(in the rows, 128 means zero)
Each named turn below is shown by a few rows before and after it. Which turns, in which order, take the first row of each later pair to the second? The first pair is answered.
U (before -> after):
[135 143 156 112  97 181 181  68 185 144 120 126 130 154 145 114  75 133
 106 132 104 151 156 121 117 109 126 155  90 137 135 152  95] -> [137 140 167 123 120 195 174  89 196 150 141 124 131 162 141 122  87 143
 119 113  96 134 155 122 117 117 134 165  91 125 148 162  90]
[138 133  83 122 143 123 106 126 142 145 152 108 115 116 142 157 166 112
 123 156 130 157 106 127  70 152 119 132 135 112 151 137 105] -> [125 123  83 111  94 120 116  87 122 131 103 122 111 116 141 129 131 105
  91 165 144 179 128 136  99 127 110 114 127 155 133 119 134]
[130 115 131 121  92 145 157 130 147 117 103 111 124 131 161 135 148 140
 137 152 136 105 134 169 103 148 145 145 132  87 163 151  73] -> [129 113 122 113  81 133 161 116 142 114  90 111 122 128 162 128 145 133
 132 167 143 120 130 166 101 144 141 134 132  95 156 145  79]
X (before -> after):
[103 115 135 127  95 137 118 108 102 130 105 151 121 129 113  99 102 134
 111 105 135 135 136 125 151 100 136 121 125 165 114  95 152] -> [ 95 115 143 142 120 147 103 137 107 145 140 147 126 132 106 108 119 141
 127  78 116 114 129 126 148 105 145 136 128 153 114 102 151]
[ 78 118 163 127 171 101  94 108 175 120 131 111 132 123  72 141  72 143
 212 138  84 154 100 157  82 160 150 135 165 145 147 130 120] -> [ 86 119 159 120 164  97 101 103 176 116 124 107 130 119  79 143  72 142
 208 158  93 161 104 160  74 164 147 134 164 139 152 134 109]
[178 170 107 142 192 135 135 129  95  81  93 123 125 160 168 121 132 102
 168 157  89 102  67  61 149 108 123 141  81  71 103 160 113] -> [180 170 105 135 186 133 139 121  96  79  84 121 128 158 171 121 128 100
 165 166  97 109  72  61 145 107 115 139  78  73 102 158 110]
[105 108 149 149 122 162 114 154 124 131 156 128 116 134 107 132 130 149
 125  78 116 100 146 151 148 119 144 141 122 143 131 126 139] -> [118 114 150 146 131 158 120 163 135 136 165 114 112 131 113 143 145 156
 135  96 124  95 142 154 124 144 144 140 126 125 151 143 113]
W (before -> after):
[118  94 146 132  95 183 121 127 107 116 130 153 124 142 106 106 111 155
  99 100 124  99 181 139 156 145 106 133 126 133 139 122 135] -> [123  96 136 115  75 173 132 106 102 110 107 148 118 136 114 103 108 149
  87 131 143 115 188 141 142 144  98 121 127 137 138 122 128]
[132 145 107 104 129  94 131 124 129 108 151 106 132 118 122 134 144 106
 142 168 133 145 112 116 115 117 126 112 117 125  89 111 138] -> [126 139 121 121 150 107 116 149 131 115 175 113 142 126 114 137 149 112
 154 132 115 122 109 114 134 115 133 125 121 123  87 112 146]
[127 160 114  99 127 120 116 102 117  92 109 122 120 152 148 144 121 142
 148 177 135 135 122 135 109 129  81 151 111  99 113 117 131] -> [102 151 119 119 138 126  86 127 106 115 158 108 114 140 129 169 149 154
 149 138 115 132 123 133  92 137  87 164 123 113 104 115 141]
P (before -> after):
[101 124 147 125  77 148 137 134  95 140 140 172 150 135 160 122 102 120
 108 101 127 120 138 146 182  99 128 143 116 167 109 121 165] -> [121 134 168 138 117 167 140 175 123 136 168 165 157 148 164 134 125 132
 141  90 116  86 131 151 175 123 134 163 123 123 139 145 129]
[147 165 117 136 172 139 163 127 156 110 178 100 136 136 161 101 144 111
 124 153 123  91 103 149 183 105 151 143  93  74 126 136  69] -> [104 146 100 123 104 122 158  75 103 115 144 104 120 112 146  89 116 100
  64 155 134 142 130 152 187  81 141 122  88 154  90  99 123]
[111 120 148 148 118 147 113 130  97 125 122 133 139 127 111  96 100 144
 103  78 130 112 148 140 175 100 134 125 138 148 106  77 184] -> [138 130 159 159 161 164 119 172 130 121 147 130 145 140 118 109 124 156
 137  70 118  79 133 138 171 122 141 139 139  99 132 104 145]
[157 135 130 130 124 136 139 140 154 108 136  83 110 127 159 109 105  89
 118 155 123 102 121 152 173  95 131  98 150 103  98 101 138] -> [138 109 135 136  92 155 134 139 136 114 138  85  96 116 147 116 116 111
  88 133 125 100 150 166 165 103 131 103 159 135 105 101 142]
Now pairs of rows:
Between the rows of a pair lie two turns.
[ 87 136 116 170 125 136  80 164 103 171 209 147 122 108  66 135 145 133
 126  38  81 132 107 130 118 115 134 169 149 146 106 117 195] -> [155 160 144 146 130 146 134 142 160 104 124 191 156 161 113  68  72 110
 157  85  99 102  91 128 212  81 129 164 109  86 126 126 177]  W X
[177 156 147 129  85 148 137 155 179 142 140 154 151 115 146 129 160 200
 166 109 171 142 129 119 137 188  97 122 134  60 145 161 104] -> [143 156 124 136  88 131 107 157 149 168 175 133 141  93 129 157 186 192
 158  96 159 165 117 111 100 188  96 120 146  84 123 148 123]  U W
[153 122 112 162  95 117 169  83 150 127  65 155 165 108 157 133  74 122
 108 175 135 112 124 151 174  96 102 146  81 125 120  76 128] -> [126  84 129 177  68 159 154 106 132 149 101 133 134  84 128 171 121 171
  75 138 131  97 178 185 126 140 103 157 109 154 155  91 104]  P W
[106 136 106 117  75 107 139  83 114 136  76 113  99 119 144 122 116 114
  72 158 147 162 139 128  95 110 133  94 135 158 137 107 135] -> [134 140 115 120 108 129 140 120 140 145 105  92  93 124 144 151 160 141
  98 165 150 132 142 135  58 149 137 114 151 109 177 148  79]  P U
[136 136 119 154 161 107 129 103 105 129 118 128 144 139 139 134 118 120
 139 126 137 145  85 115 119 136 120 126 121 122 109 110 129] -> [121 103 145 163 131 152 129 115  98 125 123 131 134 138 124 139 125 155
 118  84 131 121 130 144 123 151 130 138 134 147 133 111 122]  U P
[156 134 114 161 176 115 157 148 212  89 154 134 156 179 150 153 123 134
 144 134 134  90 102 115 146 144 147 131 104  47 125 153 102] -> [136 124  67 127 108  74 168  71 168  89 100 120 130 145 152 147 109 111
  85 196 173 170 115 111 103 142 119  92 106 106 100 128 119]  W X
[126  97 148 113 104 137 111 157 137 140 175  95 128 147 127 135  98 151
 136 148 145 125 137 152  98 124 103 132 160  96 175 155  90] -> [140 113 137  93 100 116 128 131 140 129 142  97 130 149 140 116  78 131
 131 182 160 144 127 140 106 111  92 115 153  91 167 147  93]  X P
[128  93 128 123  81 149 130 101  89 113 104 132 121 142 115 124 120 133
 112 117 124 122 173 144 153 136 144 110 129 178 129 108 133] -> [177 137 112 119 149 119 141 125 133 110 122 111 139 150 141 137 149 117
 168 171 127 115 120 122 119 162 137 116 133  92 148 137  81]  P U
[117 126 174 124 121 112  97 117 102 157 102 135 152 162 132 126 115 143
 170  29 132 110 135 104 193  95 177 104 103 179 101 126 164] -> [143 168 128 113 177  55 101 120 115 178 131  95 157 145 151 156 160 120
 207  99 139 143  79  75 117 125 163 100 116 127  99 144 122]  U U
[117 114 136 130 106 133 130 112 113 125 126 149 122 131 114 122 112 140
 126 115 124 123 152 132 144 105 126 127 122 137 115 121 149] -> [130 120 138 121 105 131 144 105 122 118 111 150 124 134 127 117 100 132
 130 136 134 127 149 132 143 106 124 122 122 128 126 125 141]  X W
[124 119 146 144 196 126  75 124 123 115 122  94 180  99 140  82  97  90
 192  79  84  82 122 124 207 110  96 139 101 178 111  81 184] -> [165 144 109  99 181  77 113  76 136 101  67  71 172  85 171  81  98  71
 186 186 127 132 102 113 153 133  68 112 103 151 121  95 138]  U W
[165 185 117  94 130  82 167  76 141 124  95 122 132 129 164 125 117  93
 112 209 141 173  92 105 104 147  97 122 115 126 144 116 112] -> [154 125 198 128 100 187 157 129 156 105 113 148 125 151 139 118 118 161
  93 102 125  86 166 159 152 165 124 157 118 141 201 138  99]  U P
[139 169 113 113 153 139 114 136 117 119 123 164 136 166 142 116 100 115
 141 120  88 144 102 146 157  99 151 149 123  98 133 133 139] -> [123 163  90 105 129 115 111 107  89 133 117 151 119 148 138 123 108 108
 111 141 101 184 110 143 117 106 143 134 130 133 115 122 153]  W X
[103 106 130 121  90 108 131 106  51 121 122 155 107  94 117 116 101 107
  91 150 172 168 159 131 113 119  97  95 127 190  72 122 169] -> [108 118 152 161 184 134  92 198  81 146 220 146 125 111 107 146 144 124
 160  85 122 106 123 115 123 134 125 133 134 132  84 144 159]  W U
[142 159 118 137 152 119 112 157 141 127 148 111 153 163 135 125 108  85
 157 123 117 118  84 109 158 129 124 136 119 106 115 111 156] -> [126 135 121 122  92 125 126 114 117 115  99 122 140 156 136 106  80  89
 109 134 141 137 121 128 167 120 117 120 113 152 115  97 167]  W U
[161 136 102 117 134 119 156 123 141 130 111 131 132 141 150 126 124 107
 133 168 160 136 127 115 114 145 118 123 133  96 156 150  93] -> [131 120 117 124 100 135 144 110 122 124  91 157 135 142 139 100  88 105
 108 127 150 131 144 118 171 109 121 119 123 142 128 122 142]  U X
[143 148 145 102 130 126 120 143 137 113  98 139 115 153 132 110  84 124
 120 128 154 115 105 152 151 127 124 137 122 126 140 111  99] -> [135 146 147 111 133 132 107 154 132 118 115 142 120 152 124 109  85 121
 122 107 145 108 104 150 165 123 128 143 122 130 135 107 110]  X X
[126 104 114 152  61 128 188 124 134 136  94  94 102 110  98  81 145 124
  84 119 107 127 155 128 127 130 150 105 140 128 131 161 133] -> [149 122 109 154  98 118 189 141 156 142 115  79 107 112 105  95 168 120
 112 136 105 121 132 122 103 149 148 111 144  89 145 181 106]  P W
[153 132 123 100 128 112 147  96 134 105  82 149 141 125 132 117  89 117
 124 163 144 156 112 116 173  93 113 101 128 102 118 119 149] -> [157 125 157 125 168 151 132 163 157 113 136 150 147 142 120 135 115 145
 150 101 116  98 116 127 182 117 133 133 135  74 144 140 131]  U U
[101 119 125 115  84 102 129 102 121 120  98 137 132 148 122 108  89 126
 111 113 138 146 153 133 163 101 117 108 122 168  92 110 171] -> [114 128 127 112  93  98 133 104 127 114  91 143 138 154 126 101  81 123
 122 125 138 145 144 130 173  99 112 104 115 156  90 111 168]  X W
[132 126 135 135 141 120 142 156 139 141 140 118 134 121 122 150 173 119
 153 125 113 126 125 138  93 149 123 142 121 109 145 135 105] -> [135 127 119 116 107 105 152 118 125 129 100 120 129 110 127 138 156 103
 136 162 134 154 127 135  92 145 112 124 122 129 135 122 114]  X P
[108 124  83 130 148 111  98 129  98 139 137 119 103 113 119 151 136  85
 138 111  88 171  93  99 129 100 130 100 114 139  86  79 171] -> [135 135  96 138 189 123 102 164 126 137 161 115 116 127 124 160 156  95
 170 105  78 136  78  96 128 115 137 119 114  91 114 105 138]  P P
[129 120 141 130 111 144 141 138 143 111 115 142 124 140 130 117 108 131
 131 112 138 112 136 140 164 121 131 130 122 117 126 130 124] -> [144 142 117 123 134 118 144 139 150 118 126 123 127 130 137 132 127 119
 148 148 143 134 109 129 127 131 126 126 124  97 125 137 105]  U U
[136 117 108 157 142 159  94 205 159 126 158 124 154 136  81 126 176 162
 182  79 125  94 107 139 155 166 131 177 100 121 137 128  95] -> [ 98  89  94 147  71 151  85 160 105 131 128 125 135 110  63 116 155 161
 121  72 135 135 142 149 157 146 123 158 101 203 108  96 140]  P P
[120  93 135 103  74 175 142  88 141  93  77 140 127 143 130 137 102 168
  83 110 148 117 186 147 148 123 121 134 118 158 154 144 118] -> [107  86 152 120  97 194 124 119 142 102 110 143 129 148 121 146 110 173
  99  70 128  98 183 148 161 124 134 149 118 156 154 143 125]  W W
[143 132 132  98 108 129 147 106 123 113  87 140 115 136 139 116 107 134
 116 167 149 132 139 146 131 142 122 121 116 121 142 138 114] -> [100 117 117 116 107 127 111 118  89 144 132 130 105 115 112 135 128 141
 104 124 128 144 146 144 113 137 128 125 126 163 115 121 148]  X W
[108 171 122 132 128  81  96 119 108 162 108 147 129  93 119 133  77 124
 144 153 143 156 102 138 153 109  89 123 141 107  68 130 204] -> [ 80 137 145 156 121 122  76 155  98 177 148 141 118  85  94 161 108 162
 130  94 131 127 138 161 134 135 102 144 155 124  94 141 196]  X P
[119 146 135 131 139 140 120 132 128 100 149 143 128 137 123 137 121 133
 145 101 119 117 116 135 137 120 128 137 133 104 153 124 142] -> [107 146 111 121 118 119 117 107 107 105 134 134 117 120 124 138 122 124
 125 120 130 152 114 130 116 114 119 121 133 134 137 110 154]  U P
[134 169  92 161 153 132 144 152 140 154 151  90 154 121  96 119 140 177
 198 197 135 132  65 113  66 155 108 127 161  76 128 172  86] -> [ 76 146 118 192 143 158 101 171 107 170 181 123 163 122  61 104 113 181
 186  99  92 114  79 109 136 106 125 137 152 131  86 135 170]  P W
[ 99 122 118 144 117 126 109 141 117 143 148 144 140 107  96 141 131 112
 112  95 106 119 122 109 117 119 130 138 151 153  99  99 154] -> [134 136 122 141 149 127 121 159 149 141 152 132 144 114 109 157 154 121
 139 128 115 103 114 114  89 145 129 145 156 101 133 131 100]  P X
[122 124 144 158 177 135  93 188 127 138 190 124 133 136 114 139 157 155
 166  76  86 103 120 129 123 135 135 145 130 106 131 146  98] -> [100 122  85 123 120  84 105 112  81 152 143 101 106  97 117 140 154 131
 110 144 118 188 126 122  69 133 109 104 140 166  99 120 122]  U P
[153 161 133  99 126 108 136 100 118 104  98 126 132 132 120 124 144 137
 148 170  98 152  92  99 130 118 156 122 136  89 174 167 110] -> [108 143 120 115 121 103 105 110  84 133 140 108 119 109  93 148 172 143
 130 136  81 171  99  98 104 122 162 128 149 124 157 156 139]  X W
[132 109 165 135 107 169 157 131 132 110 117 140 117 115 136 126 118 128
  97 109 112  92 142 152 142 146 123 141 133 156 151 128 128] -> [135 128 147 123 103 135 160 103 123 108  94 146 128 116 143 108  95 102
  96 134 117 119 123 133 154 123 118 125 126 162 122 110 150]  P P
[133 114 158 164  92  65 138  86 112  98  92 138 157 137 164 114  70  86
  91 150  98 138 125 135 180 133 116 112 130 144  94  79 191] -> [176 137 180 173 159  77 143 143 163  92 126 131 174 162 178 125 100  95
 147 149  91  91 100 134 176 158 126 135 133  67 129 115 140]  P P
[123 145 142 132 134 127 118 173 109 139 158 118 132 142 121 125 135 114
 147  84 132 117 134 128 127 127 150 127 154 125 129 126 130] -> [144 150 132 113 117 123 141 153 122 129 132 109 122 137 136 129 147 115
 135 132 151 130 140 136 102 148 142 119 158 112 147 140  98]  X X
[104 136 129 149 161 130 101 163 107 142 152 115 141 115 134 135 136 171
 139  73 123 113 139 129  97 129 109 122 122 100 104 132 143] -> [124 156 129 140 177 115 120 152 129 124 124 129 155 129 153 115 114 152
 158  98 129 110 116 117 120 115 107 118 109  71  97 131 144]  U W
[110  99 117 118  92 156 107 113 101 134 118 111 130 128 125 119 100 117
  98  95 112 113 115 150 165 103  99 134 108 171 106 104 150] -> [142 134 109 115 132 132 118 119 131 125 113 114 150 142 147 112  93  92
 138 124 107 108  73 124 173  95  97 130  98 121  99 107 138]  P P
[112 161 106 153 151 116 101 149 115 156 147 136 122 123 115 133 129 120
 125 107 112 141  88  93 136  95 119 123 123 125 118 122 152] -> [130 163 100 145 158 112 115 152 133 156 146 119 116 122 126 151 147 130
 130 140 129 140  88 102 101 122 114 128 130 100 142 144 113]  X X
[165 158 138  46 128 114 138 122 128  61  76 109 108 133 137 135 111 135
 112 197 204 135 137 108 102 128 105  80 124 146 123 142 110] -> [131 116 184  79 116 183 114 172 122  67 117 117  95 137 105 151 137 186
  96 107 180  79 189 139 121 145 126 106 131 166 154 156 108]  X P
[144 108 139 122  77 194 117 125 102 145 156 103  87 123 115 133 125 155
 124 113 111  81 205 155  84 105 125  94 119 154 121 134  97] -> [195 165 112  99 122 133 144 104 130 126 120 106 114 145 152 104  89 103
 171 189 122 106 138 119 106  77 111  74 100  99 100 123  94]  P U
[122 123 148 147 136 150 120 138 143 123 145 145 145 124 122 122 117 148
 141  68 122 112 137 123 152 129 145 130 119 138 110 130 152] -> [107 119 118 135 114 126 118 115 122 143 146 118 126  99 114 139 144 147
 115 100 139 151 143 119  98 149 135 115 131 165 109 127 146]  W W
[ 82 122  99 123 122  89 104 103  92 138 128 130 128 126 114 116 107 107
 116 117 109 167 128  95 147  93 120 113 121 186  69  92 194] -> [105 122 147 154 179 140  95 177 140 135 179 135 141 154 107 129 134 138
 163  59  80  90 130 106 169 112 142 152 121 130 111 124 159]  U P
[130 158 112 144 133 128 111 151 105 122 155 111 153 109  78 142  87 127
  49 133 137 160 131 106 129  94 131 128 123 174 113  95 202] -> [153 168 132 160 187 147 109 198 139 122 186 112 168 128  81 150 103 141
  87 110 117 115 116 107 138 102 142 149 125 124 134 120 173]  U P
[101 115 101 118  87  95 125  83  91 113  83 136 118 122 120 102 106 109
  96 120 137 162 119 105 163  91 113 114 114 176  83  84 179] -> [109 108 140 159 154 146  99 183 126 132 181 118 126 132 101 146 165 157
 148  44  99  83 121 123 146 142 139 161 130 115 133 124 128]  W P
